Rotation paths and how fast each direction turns (degrees each step):
Each turn is a multiple of 5 degrees from 10 to 175, or 0.
Each row of a path follows its step; steps can be skipped.
Rotation 1:
step 0: [-19  -8  -1 -12 -12 -17  -4  -7  21  -6  45  -8  -3 -38  16   4   1  45
  -3  35   4 -12  20  20   2  -8  15  -8   0 -10  -6  21 -12   6 -16  -6
  -5 -20  -5 -33  -6]
step 3: [ -4  24 -17  26  -3 -15  13  -6   2 -23   7  -2  -8 -11   4  24  -5  23
  16  17 -16  -4  -7   5 -13 -31  -9   2   1  10 -33  -2  42 -20   0 -32
  25  -7 -29 -19  12]
step 4: [ 12  12 -22 -15  -4 -13   3 -30 -12   6  11   2   5  12 -13   3   1  37
  20  10   3  -7  21  29   7  19  16  -9  21 -10  15  16  23  11  43 -25
 -11 -38 -11  -7  19]
step 5: [-12  24   3 -10  20 -39 -22   7  43   4  29   7 -12  -5  18 -26  12  -2
  -6   5 -24 -26  34  -1   4   3  21   1  -1   1 -14  12   3   3   6 -11
 -10 -20 -39  -5  -2]
step 6: [ -8  21 -26  31 -10 -14  -7  11  15  19  -2  -8 -29 -21  -1  -3   0  32
  13  13 -37 -22   0  -5 -22  -7 -12 -33  40 -24   7  -3   8  26  -8   5
  -3  -8   0   9 -26]
step 8: [ -3   2 -27  12 -14  -3  21 -36   4 -41  23 -17 -28 -11  42  -9   8  25
  24   2 -25  -8  20  11   0   9   8  10  -5   6  -2 -10   2 -13  -8 -28
 -10  -8  -1  12  13]
step 9: [-15   6 -20 -27 -14 -12   2   4 -18  -9 -18  13   5  -3   1 -10  38  41
  -1   4 -45 -14  24  -8  -5  -7  24   1  17  17   4   7  23  -9  37   6
  10 -12 -12  -2  -4]
step 12: [-19   5 -24   7  15 -22  -8 -16 -13 -17  24  -9 -14  -4 -22   8   5  15
  21  12  -4  25  46  10  -3   5   2 -29  12  12  11 -34  22   4  10  23
 -40  -3 -12  -8   1]
step 13: [-17  -3   1 -28  -4   0 -12   2   1 -13  23   3 -29  24   7 -29  17  14
   5  15 -21  -8  13  19 -25  -1  30 -12  19 -10 -27 -34  -1 -13 -10 -22
  -5   2 -13  40  15]
Speeds:
[  9   0  -7  -1  -1   3   1  -7   7   3   0   7   5   6   7   5 -13  14
   4  -4  -3   4   6   0  -8  14  -8  -4  -7  -4  -2   0   2   7  -5   4
  -8   7   4   2  -5] -> 170
[  0   6  -9   1  -2   5  -3  -2  -3   3  -7   2   1  -2  -4  -6  -7  -9
  -4   5  -8  -1   9   4   4  12   3  -6   6  18  -4   0 -11  -8  -5   3
   5   1  -7   3  -7] -> 100
[ -3   2   2   2   2  -4   0   2   2  -4  -3  -1  11 -12  -2   4   4   7
  -5  -4   8  -2  -3 -13   7  11  -2   3   6   2  -1  -8   3  -2 -11  -4
  -9   3 -15   3   9] -> 155
[  3  -4   8   3  -7  -8   7   2   5  -7   7  -6   1  -3  12  -4  -8   3
  -1   9 -10  -5 -13   0   0  -5  -1  -6  -4   7  -1  -1  -5   3  -2  -8
   4  12  -7   0  -4] -> 135
[  2  -7   6  -5  -2  -9   3   9   0  -9 -10   7   3   9   1   5  -5 -10
  -3  -7  -7   3   9  -1  -6  -5   2  -3   3  -9  -4   7   7 -12  -7  -4
  -3   0  -8  -4  -3] -> 175
